In the rows, 128 means zero.
First come named turns, each shown by rows before and after it. For each pair of rows after them, which turns, in which order, take the first row to the second? The first pair is done for you.
turn Selid:
[164 121 112 105 155 152 164 105 185 104  96 142 140 146 155 132  94 169
 180 108 165 120 119 155  58 130 161 110 150  88 120 115 112] -> [138 182 105 119 185 130 157 110 189 132 104 138 127 162 167 177 110 144
 146 129 162 140 133 145  73  88 157 122 159 125  99 101  91]
[153 142 159 137 140 106 155 111 146 105 115 136 132 115 155 122 111 185
 158 131 136 167 151 190 147  97 139 136 149 173 108 146 102] -> [124 162  99 139 131  82 109 118 110 156 121 150 114 149 130 148 150 143
 116 153 162 138 163 151 131  83 109 102 112 184  85 116  95]
[134 130 111 146 103 135 101 118 100 149 116 135 123 158  82 104 130 122
 138 157 149  99 127 117 124 154 106 119  84 118 153 131 141] -> [150 133 166 148 117 148 145 113 140 106 107 120 135 132 116  91  90 158
 160 140 119 132 117 151 140 155 134 155 123 124 163 154 138]
[ 97 170 141 111 132 128 130 114  82 119 162 132 156 133 132 126 126  88
 114 131  72 171  97 110 107 129 121 149 125 136 130 120 145] -> [106 141 124 105 115 122 117 114  60 127 162 136 155 135 119 110 133  87
 122 128  91 149  93 104  93 147 110 135 106 124 134 119 156]
turn Rupo:
[128  92 159 146 153 135 154  83 175  91 109 145 122 103  95 156 153 142
 115  97 147 125 164 187 106 125 151 141 150 153 104 130 133] -> [132  89 156 143 154 130 154  85 172  89 106 146 126 105  97 152 157 147
 117  97 147 121 163 184 104 126 152 140 150 150 106 132 132]
[121 170 131 103 132 127 141 104 140 149 107 120 114 138 132 181 138 121
 100 123 118 134 126  92 155 123 107 116 120 113 125 119 148] -> [137 138 149 101 102 138 152 103 130 131 101 116 125 126 123 154 129 131
 110 112 113 133 123  89 154 150 108 120 122  94 151 136 160]
[161 131  92 124 104  92 165 123 153 183 122 154  95 139 102  81 110 153
 117 146 139  96 102 159 114 143 126 107 148 110 115 116 162] -> [139 172 108 134 124  82 173 122 166 189 131 141  90 142 118 108 103 148
  96 158 120 129 103 154 142 109 131 129 167 143 110 109 147]
[116 145 102 141 135 119  99 126 118 137 139 141 116 166 102 128 166 108
 117 131 169 100 123 121 136 132 116 112 106 122  94 114 111] -> [ 99 161 155 156 124 128 141 120 122 112 146 115 142 145 125 132 136 119
  97 131 114 160 125 106 182 128 135 158 142 145 140 134 115]
turn Kal:
[141 151 105 131 192 117  97 129 157 187 104 128 117 138  92 141 161  95
 127 103 172  95 120 124 109  87 106 100  95 121  74 135 124] -> [124 179 135 142 206 119 117 128 170 183 113 114 118 138 117 157 149  94
 105 113 139 130 116 116 140  63 125 134 116 155  87 134 118]
[139 123 134 141 135 110 131 127 129 110 124 117 123 128 124 120 111 147
 137 132 126 132 109 128 129 118 136 128 132 122 123 117 121] -> [144 116 126 138 134 112 126 126 125 112 120 123 125 129 119 112 115 147
 138 135 130 122 104 126 122 124 138 122 123 117 123 116 126]
[107 134 101 156 106 102 116  99  95 152 142 123 129 147 117 133 143 113
 121 129 128 126 137  79 125 120 107 115 135 158 167 102 147] -> [101 141 130 161 116 108 136  93 115 133 146 109 136 138 133 133 128 130
 124 130 103 155 135  96 141 112 123 140 158 172 181 109 144]

(two turns a pair)
[ 99 117  94  99 161 119  89 105 103 122 138 162  58 193  89 138 164 120
 145 137 202  94 143  68  91 138 104  81 106  95 116  52 134] -> [119  87 108  99 144 129 101 104 107  97 131 165  65 181  85 108 148 140
 175 119 209  89 138  83  84 165 108  83 107  67 129  69 147] : Selid then Kal
[151  69 118 158  84 148 118 130  88 118 120 121 130 106 107  87 136 141
 150 123 116 100 140 104 155 160 140 123 101  88 152 110 120] -> [164  78 141 154 100 155 141 123 125  89 119 116 127  93 136  84 121 165
 177 118 105 111 139 136 158 154 159 135 125  90 146 118 111] : Selid then Kal
[157 124 153  81 190 136 142 134 159  98 135 141  70 142 178 114  95 146
 180 107 144  97 114 220 107  82 179 138 136 118  92 102 102] -> [166  86 134  71 156 136 135 137 134 105 132 154  79 145 152  93 107 150
 191 102 167  64 115 207  85 114 157 113 115  94 102 104 119] : Rupo then Kal
[152 148 136 117 181 136 138 128 184 104 119 135 113 119 153 136 121 154
 159 116 133 122 130 183 121 117 148 138 134 131  99 126 111] -> [160 110 111 110 150 137 120 127 157 108 113 148 118 121 123 108 137 149
 169 107 152  89 134 171  99 146 133 110 107 104 105 133 129] : Rupo then Kal
[154 130 150 120 125 129 119 140 140 106 115 103 115  94 136 112 126 163
 147 127 137 135 129 115 128 122 171 110 110 143 117 146 124] -> [150 134 126 118 135 122 103 146 136 118 116 107 103 103 127 121 144 150
 146 135 158 123 132 109 123 113 157  99  98 148 100 135 119] : Rupo then Kal
[175  82 124 103 102 138 131 132 147  99 123 160 126 107 157  96 119 155
 163 118 135 120 148 170  92 175 131 114 121  90 126 128 142] -> [116 173 127 128 131 105 125 133 140 140 153 147 117 125 181 172 127 110
  82 155 103 177 162 123 148 103 136 148 141 168 127 108 115] : Kal then Rupo
[152 105  87 119 130 135 108 124 122 137 123 154 104 151 121 117 147 130
 154 127 159  89 124 146  88 132 113  86  88  99  87 106 124] -> [160 136 130 122 174 143 141 118 173 104 120 138  97 135 166 125 119 151
 164 125 132 125 121 182 106 104 143 122 124 124  76 113 105] : Selid then Rupo
[138 164 191 139 178 149 153 116 176 106 114 114 124 127 174 150  88 160
 166 112  75 180 119 161 152 113 132 151 163 154 146 157 106] -> [154  74 102 114 104 145  91 125 103 147 105 146 123 145  90 108 141 144
 186 104 148  84 127 128  92 178  80  75  92  85 148 146 137] : Selid then Selid
[196 195 125 115 147 132 142 142 219 101 168 141 138  77 181 135  82 129
 173 112 155 104 141 154 109 129 102 127 118 145  71 130 153] -> [160 228 102 125 146 111 110 144 183 147 181 145 131  96 166 172 108  93
 124 136 157 110 153 108 127 106  89 121 110 176  71 114 147] : Rupo then Selid
[139  62  81 113  91 135  99 113  96 134 131 163 128 148 100  75 170 124
 152 116 177  48 141 132  99 171 114  93 101  69 131 114 155] -> [162  60 120 109 118 147 133 111 139  92 115 156 133 130 128  61 137 152
 193  96 160  58 133 180  96 170 137 106 123  61 122 126 148] : Selid then Kal
[136 102 149  90  93 134 153 126 108 117 116  92 151 114  80 115 144 147
 136 126 135 123 111 152 118 141 140 113 168 120 133 178 146] -> [108 142 113  91 111 115 124 130  97 156 133 100 141 140  77 154 173 116
  91 146 142 125 122 126 124 111 126 108 158 149 114 152 134] : Selid then Selid
[ 93 131 124 152  64 143 125 131  77 134 134 116 176 154  92 116 146 135
  72 120 120 129 126  78 154 138 157 112 136 156 158 145 141] -> [115 108 135 148  57 152 139 136  89 110 126 121 177 138  90  89 141 153
  97 105 119 123 123  91 144 161 161 114 140 137 163 156 149] : Selid then Kal
[131 135 104 142 198 104 114 199 182 120 101 167  90 141 149 123 188  89
 105 126 174 114 123  86 135 169 114 146 129 115  65  87 154] -> [156  84 129 139 150 122 136 199 161  94  86 166 117 115 127  75 177 111
 131 110 160 109 114  83 131 213 113 146 126  71 114 113 184] : Rupo then Rupo
[115 141 172 131 135 139 150 118 141  98 157 119 147 123 127 138 101 160
 109 123 117 152 128 117 163 116 152 166 143 123 165 146 131] -> [111 114 144 124  93 134 123 120  94 122 160 125 151 138  93 129 120 145
  99 127 132 123 131  91 156 137 132 147 117 107 179 145 143] : Selid then Rupo
[189 154 143 101 211 115 104  90 196  84 156 148 116 133 202 127 112 164
 116 148 115 188 114 168 102 123 153 153 152 105 103 117 124] -> [183 164 104  95 218 106  76  93 189 107 160 161 100 149 193 143 133 142
 109 154 139 160 120 166  89 113 136 132 134 106  77  96 117] : Kal then Selid
[108 124 118 104 149 102  90 105 146 130 126 124 114 139 137 148 139 116
 134 149 125 129 147 122 108 117 130 107 129 125  80 105 134] -> [120 101 165 112 116 119 117  99 140 103 118 110 140 112 137 119 112 135
 143 141  91 156 133 119 132 143 139 140 145 107 125 132 150] : Kal then Rupo
[152 119 135 128  92 173 175 127 154 110  88 111 113  94 107  57  80 153
 168 127 155 100 129 152  89 160 144  94 109  59 130 125 153] -> [ 90 200  79 143 131 126 121 136 130 182 121 119  88 131 105 137 126  93
  88 171 171 106 150 104 100  92 118  79  93 120  85  80 129] : Selid then Selid
[133 113 160 139  95 137 163 125 103  99 114  91 110 140 111 107  80 114
 128  97  52 166 131 121 139 126 118 186 144 124 167 178 136] -> [131  87 112 133  68 127 134 131  65 124 117 108 103 159  74  95 109  93
 124 101  85 121 133  99 114 146  96 155 112 105 159 168 145] : Selid then Rupo
[158  68  76 118 132 143 119 133 129 107 134 140 135 147 106 114 142 167
 178 116 144  98 130 119 104 148  96 112  92  94 105 147 142] -> [162  60 116 128 124 151 142 130 136  87 127 131 148 135 122 103 121 185
 185 108 121 121 126 126 123 157 106 129 111  89 125 165 144] : Kal then Selid
[ 94 133 140 133 153 119 119 133 102 140 117 129 140 155 161 138 131 131
 111 135 128 145 109 137 139  95 153 117 136 155 120 123 126] -> [111  89 133 130 119 134 119 130  81 135 107 130 151 152 142 108 132 140
 133 119 133 122 107 134 124 134 141 104 121 123 145 138 143] : Rupo then Kal
[105  92 100 114 114 140 125  97 116 120 140 111 134 149  88 126 160 113
 107 149 161 127 104 122 121 144  87 107 111 117 165 163 140] -> [ 98 107 126 120 111 142 143  97 120 110 146 102 138 141 102 131 145 118
  93 154 131 152 103 113 146 135  95 136 134 133 183 172 136] : Rupo then Rupo
[104 155 108 128 183 123 115 145 128 116 120 126 104 169 142 133 123 114
 128 105 157 119 143 129  98  73 122 130 153 144 111 101 111] -> [113 128  92 122 162 126 106 152 111 123 116 135 106 172 121 115 136 111
 139  96 177  96 142 122  84  95 109 110 141 124 113 103 128] : Kal then Selid
[163 103  85 111 132 109 113 141 137 126 114 136 115 163 108 114 131 139
 144 123 161 124 112 127  94 152 113  90 114 107 103 134 131] -> [163  97 142 121 112 121 150 131 135  93 115 119 146 143 116  94 102 159
 142 116 110 159 105 117 135 163 127 130 141 110 153 161 138] : Rupo then Rupo
[129 128 137 130 110 119 142 125 119  96 117  90 127  91 122 109 145 149
 114 120 130 126 135 112 148 129 124 124 121 129 155 132 147] -> [142 123 132 124 128 123 144 127 140  91 111  93 112  91 128 105 140 151
 133 113 139 109 132 127 131 129 124 114 124 123 135 126 144] : Rupo then Selid
[151  79 137 110 156 110  81 145 126 137 111 128 114 154 150 105 140 149
 120  86 168  92 103 168 107 136 150 130 114 117 107 118 165] -> [150  78 182 128 139 115 110 140 127 114 112 118 138 138 159  96 116 157
 120  85 135 128  96 159 136 138 156 153 134 116 148 141 170] : Rupo then Rupo
[119 100 171 120 108 139 163 160 122 148 121 137 145 112 142 112 126 156
 111 153 112 156 134  88 147 147 149 149 136 115 171 154 151] -> [106 129 115 117 136 114 124 169 119 185 129 152 109 136 129 150 157 124
  87 171 150 131 146  81 126 111 134 115 109 141 120 117 137] : Rupo then Kal
[170 134 195 136 138 115 181 150 167  84  97 109 127 100 132 141  86 154
 141 133 113 175 109 205 128 107 131 140 175 110 128 136 143] -> [167  93 103 127  85 100 114 156  94 148 102 134 121 134  64 131 148 113
 126 141 179  95 123 154  80 141  78  72 107  79 117 115 162] : Selid then Selid
[134  77 187 136  68 146 176 118  85  92 111 117 184 117 126 103 106 118
 118 128  92 137 112 115 151 160 132 144 120 114 213 147 138] -> [125  79 125 129  57 128 136 127  48 129 123 137 172 145  93 122 146  88
  96 144 133 101 124  86 128 156 104 105  81 112 198 124 137] : Kal then Kal
[114 144 137 134 151 119 134 147 145 145 138 121 132 144 151 166 100 128
 117 144 111 121 122 138 138  84 146 166 145 168 112 116 127] -> [107 130 142 142 119 121 132 143 117 149 142 118 147 143 133 159 105 121
  99 144 105 125 124 112 156  99 139 171 142 166 138 121 138] : Selid then Rupo
[133 109  93 133 143 113 120 132 151 144 120 119 128 151 121 135 155 127
 132 148 151 107 131 140 105 130  96 108  91  87  89 119 128] -> [113 153 137 150 168 114 146 132 163 140 128 110 137 142 157 153 140 129
 106 163 113 159 127 133 147  99 122 149 125 123 102 117 114] : Kal then Kal
[141 111 112 132 134 134  93 125 139 177 136 119  97 141  92 150 159 128
 129 112 148 110 145 116 122 137  99  79  72 131  65 119 147] -> [142 137 142 134 170 140 119 123 193 152 133 110  89 131 127 163 138 145
 142 107 133 136 143 148 130 114 118 102 101 148  48 124 129] : Selid then Rupo
[139 149 156 112 122 122 150 139 153 115 143 124 130 123 144 128 163 126
 136 137 130 151 140 141 140 131 123 135 153  97 114 119 121] -> [125 141 159 114 108 120 146 137 132 119 145 125 140 122 132 122 159 123
 124 144 124 153 138 123 151 135 123 141 149  94 133 124 128] : Selid then Rupo
[126 146 161 137  96 166 151 141 114 115 165 138 143 134 137 126 116 140
 128 106 129 167 115 121 138 107 115 145 144 125 185 170 113] -> [118 160 103 130 108 146 110 148  99 149 174 155 120 161 121 145 150 111
 116 114 171 133 124 113 113  95  91 111 115 131 146 140 105] : Rupo then Kal
[137 163 171 121 124 144 186 132 163 134 149 132 114 114 120 107 130 131
 163 119 113 193  84 114 123 120 176 141 157 144 120 173 117] -> [145 118 121 110  78 139 143 134 116 163 145 150 112 130  69  83 162 106
 167 115 156 135  87  92  91 154 141  97 113 115 119 168 136] : Selid then Selid
[116 145 128 129 137 116 110 128 129 121 139 117 120 132 127 154 133 124
 117 143 133 134 128 102 127 124 128 123 136 145 124 126 115] -> [112 134 146 132 117 125 118 125 119 112 134 118 132 127 128 146 130 132
 122 141 120 143 123  94 138 133 132 132 146 135 147 134 118] : Rupo then Selid
[117 137  95 111 144 128 107 128 127 146 118 139 113 135 114 133 129 120
 136 123 167 101 132 137 114 124 118 107 108 110  97 103 120] -> [117 157 137 116 164 133 138 123 159 123 120 127 115 122 148 147 103 136
 137 122 136 140 130 155 133 105 143 140 143 127 106 111 115] : Selid then Selid
[136 172 111 136 177 130 110 144 172 115 119 122  80 131 167 191 129 140
 140 153 152 101 109 148  98 113 126 105 100 139  75 106  92] -> [151 129 186 147 132 157 158 135 159  71 110 101 128  94 163 144  82 181
 155 137  99 144  93 143 136 151 151 146 132 115 154 153 120] : Kal then Rupo
[133 104  97 159  78 160 127 120  80 132  73 124 150 152 125 102 109 151
 209 118 175 106 130 110 167 143  99 116 125 115 143 168 133] -> [ 90 179  92 172 123 133 118 122  83 164  99 120 131 167 146 162 117 119
 158 147 160 136 139  89 190  82 109 132 135 172 122 146 104] : Selid then Selid
[155 110 101 118 127 145 137 115 114 123 120 131 114 139 105 108 147 152
 156 103 163  78 127 136  92 171 122  98 116 106  93 143 148] -> [133 135  82 124 133 134 115 114  94 151 125 135 109 154 100 131 165 132
 133 117 168  76 135 116  92 153 111  97 110 120  89 129 144] : Rupo then Selid
[122 149  73 121 172 111  92 136 146 165 121 144  88 167 133 166 161 106
 125 134 166  95 126 136 102 113 113  96 108 144  72  97 100] -> [158  55 117 117  96 147 124 129 110 123  99 137 129 133 105  90 136 144
 168 101 154  85 110 133  97 191 115  99 105  78 139 141 138] : Rupo then Rupo
[140 109 124 133 149 108  73 126 102 143 122 153 137 143 102 115 150 125
 132 156 156 133 151 110 102 128 135 123 112 129 101 130 140] -> [149  96 133 131 144 115  83 127 110 131 113 146 143 133 102  99 143 136
 146 148 157 129 148 118  97 142 136 118 118 118 105 138 140] : Selid then Kal
[129 128 122 129 160 123 141 142 112 101 111 120 126  90 152 138 119 155
 104 171 106 139 136 133 153 119 159  90  95 166 122 112  96] -> [136  90 108 129 129 125 133 144  95 107 105 125 130  89 129 108 124 152
 117 163 120 110 131 123 137 143 149  72  72 135 130 114 116] : Rupo then Kal
[135 161 135 118 182 120 152 113 197 122 121 135 117 148 144 163 102 130
 134 132 117 116 127 162 117  93 125 134 158 157 111 109  95] -> [152 122 152 114 153 137 167 108 201  99 114 130 129 131 142 132  92 154
 159 119 108 114 119 178 114 125 128 140 158 128 132 127 110] : Kal then Rupo
[141  83 116 129 134 107 127 168 108 127 113 161  96 130 110 129 139 189
 144 171 139  80 175 145 124 153 128 124  97  68 129 116 110] -> [145  89 128 124 151 112 140 167 129 115 109 158 101 121 122 129 131 197
 156 161 133  89 173 162 120 146 134 132 106  65 121 114 106] : Selid then Kal
[ 99 122 154 108 141 133 147 121 108 123 118 124 143 119 124 128 108 132
 102 119 120 144 105 101 143 132 144 154 165 105 160 131 132] -> [118 118 152  99 160 143 154 121 129 102 115 127 133 112 134 121 101 148
 131 112 134 137 105 132 127 132 149 148 162  98 138 126 136] : Rupo then Selid
[109 106 188 144 173 130 124 101 110  91 129  78 177 103  90 129 130 152
 106 102 138 173 103 121 110 142 102 130 116 106 133 173 119] -> [101 128 135 135 202 113  94 107 114 113 134  90 149 130  87 155 156 129
  96 109 173 145 109 121  87 116  92 107  97 124  92 143 110] : Kal then Rupo
[116 158 103 139 149 119 100 139 133 145 129 127  88 160 128 147 142  86
 100 149 139 132 147 108 118 103 113 117 139 158  97 110 116] -> [105 140 137 151 106 126 116 134  97 137 130 114 118 151 112 129 132  92
  81 149 105 155 141  81 152 127 114 141 149 157 157 128 134] : Rupo then Selid
[120 165 109 121 111 104 121 125 102 132 149 129 114 134 123 144 134 130
 106 124 157 121 118 109 119 117 132 118 105 162 135 110 131] -> [121 147 130 123  89 111 131 121  92 121 149 122 130 121 116 130 120 138
 112 120 140 134 114 101 136 138 141 133 113 152 161 123 140] : Rupo then Selid
[ 90 150 108 147 127 101 115 135 122 158 168 135 143 125 110 150 132 117
  95 153 109 128 134 101 161 104 108 148 129 144 150 123 139] -> [104 117 102 147 100 108 110 140 100 153 163 142 151 122  95 127 132 122
 103 144 114 115 132  93 149 131  98 134 116 127 168 128 153] : Selid then Kal
[118 125 147 114 140 150 181 101 141 127 143 103 131 125 132  75 147 197
 123  77  91 108 120 101  99 124 116 156 145 128 143 140  93] -> [105 160 104 108 167 130 158 109 142 155 151 109 111 142 133 111 172 176
 111  88 116  97 133  95  85  99 104 136 131 149 103 113  75] : Kal then Rupo
[108 156 119 127 132 117  99 130 117 155 126 131 118 152 120 156 146 113
 103 145 113 144 131  97 134 127 127 134 132 154 131 116 126] -> [115 125 144 134 106 134 120 127 110 136 116 121 140 137 120 131 125 129
 109 133  90 155 126  94 145 151 138 152 147 139 169 137 140] : Rupo then Selid
[153 134  96 128 126 136 129  84 163 102 116 158 140 116 138 109 122 152
 196 123 126 108 129 183  39  90 108 109  93 156  72 135 104] -> [159 111 135 134 100 150 159  81 153  80 110 148 161 100 137  90 103 170
 204 114  99 132 122 179  59 112 116 136 108 143 116 163 115] : Rupo then Rupo
[140 105 129 136 114 145 142 117 136 113 113 127 137 123 125 109 112 141
 132 122 122 129 125 142 119 125 138 118 111 114 143 136 138] -> [139 117 112 126 140 141 135 120 147 121 116 128 120 129 134 123 118 133
 136 127 138 116 131 151 109 112 133 106 107 120 116 124 130] : Rupo then Selid
